(in the rows, 128 means zero)
Each path is a new rotation, seen through one point. The rows after it are directions, each followed by how far the rotation turns it, in degrees a step (0 if it stays put).
Each turn is a multiple of 5 degrees from 10 to 175, or 0.
Each row of a path follows its step; steps can be skipped.
Rotation 1:
step 0: [124 121 124 129 131 134 123 127 133 145 132 126 121 133 131 130 138 136
 124 122 129 127 121 127 135 127 135 123 131 137 129 131 129 130 132 131
 134 115 125 130 109 138 122 125 117 130 129 137 121 120 120 131 127 122
 132 130]
step 1: [115 131 125 134 131 127 123 123 123 134 125 128 133 126 118 137 127 131
 120 128 126 124 126 130 127 128 125 136 118 128 130 131 140 132 133 128
 135 123 135 128 113 112 126 117 120 128 124 125 128 131 129 127 117 132
 134 142]
step 2: [125 134 129 126 118 126 122 131 127 126 130 126 135 131 126 131 137 134
 120 137 130 124 124 126 124 128 129 143 115 121 126 127 125 138 131 132
 129 134 125 124 113 136 129 142 118 116 130 143 125 124 128 128 125 132
 135 129]
step 3: [122 124 124 122 133 127 125 126 119 138 122 142 124 133 128 123 134 139
 125 133 130 120 135 133 130 132 125 129 139 126 126 119 131 137 129 131
 124 130 130 120 108 133 118 125 126 135 133 131 120 118 122 129 127 132
 121 131]
step 4: [129 134 121 127 126 121 130 128 121 120 125 133 132 127 128 139 138 137
 131 126 119 129 135 118 130 135 130 132 122 128 138 133 137 131 131 129
 140 131 136 127 116 128 125 117 121 136 115 137 117 133 125 124 122 127
 127 127]
step 5: [135 127 124 132 127 131 127 139 128 130 132 124 127 134 125 136 126 138
 127 136 121 126 131 128 122 126 140 128 122 132 123 126 125 132 129 131
 119 122 125 118 109 129 130 123 118 115 123 139 121 131 128 139 129 117
 131 132]
step 6: [125 139 126 127 135 128 117 126 129 137 130 133 123 120 124 127 129 142
 140 122 130 126 125 133 131 125 123 130 132 126 126 123 130 140 127 128
 137 128 125 111 109 117 129 130 121 132 131 126 129 131 124 130 121 128
 132 131]
step 7: [125 131 126 131 132 125 130 129 129 130 128 134 136 124 130 127 136 139
 124 136 125 136 139 122 144 122 118 132 120 121 127 129 132 136 130 130
 132 128 126 128 117 138 134 129 117 125 111 137 132 127 134 124 123 131
 126 136]
step 8: [134 128 124 122 133 130 117 139 122 129 132 134 123 133 122 128 139 136
 127 139 124 118 132 130 133 134 133 137 131 133 121 134 129 126 137 140
 129 125 123 130 111 135 128 116 132 126 133 132 135 129 132 138 124 133
 128 132]
step 9: [127 136 115 117 134 123 121 124 124 130 122 130 118 116 129 131 121 131
 127 124 112 120 121 128 120 123 129 135 129 127 129 123 136 134 127 136
 136 130 127 125 114 134 124 123 123 131 118 133 129 129 128 119 120 124
 130 129]
Directions:
[131 126 126 126 127 132 131 126 128 128 128 125 130 127 127 128 128 130
 126 127 128 130 128 125 128 127 129 125 128 124 128 129 128 126 127 128
 128 129 125 129 127 131 128 131 129 126 128 133 128 129 126 128 126 127
 127 131]  145
Rotation 2:
step 0: [131 124 131 131 119 121 131 129 132 135 125 134 119 123 123 127 117 139
 127 130 120 125 122 130 128 136 125 124 124 132 129 123 131 132 140 115
 128 123 121 123 120 118 120 136 120 134 124 117 121 126 127 139 136 121
 132 126]
step 1: [127 134 134 129 131 130 127 121 132 127 132 130 130 121 130 141 122 132
 123 135 128 118 126 139 131 122 126 131 128 125 124 126 132 129 132 122
 127 119 125 133 142 135 132 128 123 134 121 122 130 120 127 145 128 119
 134 146]
step 2: [125 132 128 116 130 133 137 134 124 141 132 133 128 122 138 132 127 131
 133 115 134 124 132 136 130 131 126 123 117 127 133 126 135 127 136 129
 125 116 131 122 123 129 131 130 122 138 127 125 123 123 124 123 126 116
 120 141]
step 3: [131 131 124 114 129 120 125 132 124 121 131 133 132 127 132 132 114 127
 124 134 128 127 125 133 120 133 131 120 124 126 130 140 136 137 145 126
 131 128 126 119 130 129 126 133 134 137 135 132 134 119 125 131 116 123
 133 126]
step 4: [122 128 118 122 127 129 123 135 141 128 129 119 127 130 127 125 125 125
 135 125 133 120 126 134 122 138 129 130 124 120 119 132 133 131 130 133
 122 142 116 122 129 137 131 122 135 128 130 128 122 121 129 135 122 119
 125 143]
step 5: [137 120 138 119 127 125 125 128 127 134 131 119 137 131 122 128 114 126
 135 126 135 124 136 125 126 136 135 126 112 130 129 117 130 130 121 138
 119 136 127 117 128 132 121 136 124 133 132 128 131 123 132 130 126 127
 130 126]
step 6: [132 135 140 121 131 124 118 126 138 125 128 115 130 137 133 133 123 116
 135 131 132 128 134 133 126 135 121 119 131 130 130 129 111 128 132 127
 130 133 126 125 134 118 130 127 126 129 134 141 127 122 130 132 134 128
 135 135]
step 7: [126 121 133 131 126 128 127 131 137 127 137 116 131 131 123 133 131 125
 125 126 132 128 136 140 136 138 136 123 119 133 133 131 138 121 128 131
 125 127 121 127 124 114 138 115 125 126 125 135 126 121 130 127 123 140
 122 128]
step 8: [130 128 126 130 122 120 130 125 124 124 135 129 128 128 124 129 129 118
 126 124 125 133 118 120 136 139 138 110 121 130 132 132 127 126 118 131
 125 134 132 140 133 117 118 131 126 130 128 136 137 113 127 128 129 127
 130 133]
step 9: [129 126 127 120 129 129 138 119 132 119 126 123 130 127 115 136 120 127
 127 116 118 129 125 136 131 137 126 129 130 129 127 137 119 127 121 129
 142 130 123 136 130 123 123 129 125 112 131 129 122 125 130 123 124 131
 119 135]
Directions:
[129 127 131 129 131 131 129 130 127 127 128 128 130 128 130 127 130 126
 131 129 129 130 128 129 129 126 128 128 127 128 130 129 128 127 131 128
 129 124 131 128 128 127 133 127 130 131 128 131 127 126 129 127 128 128
 129 127]  80
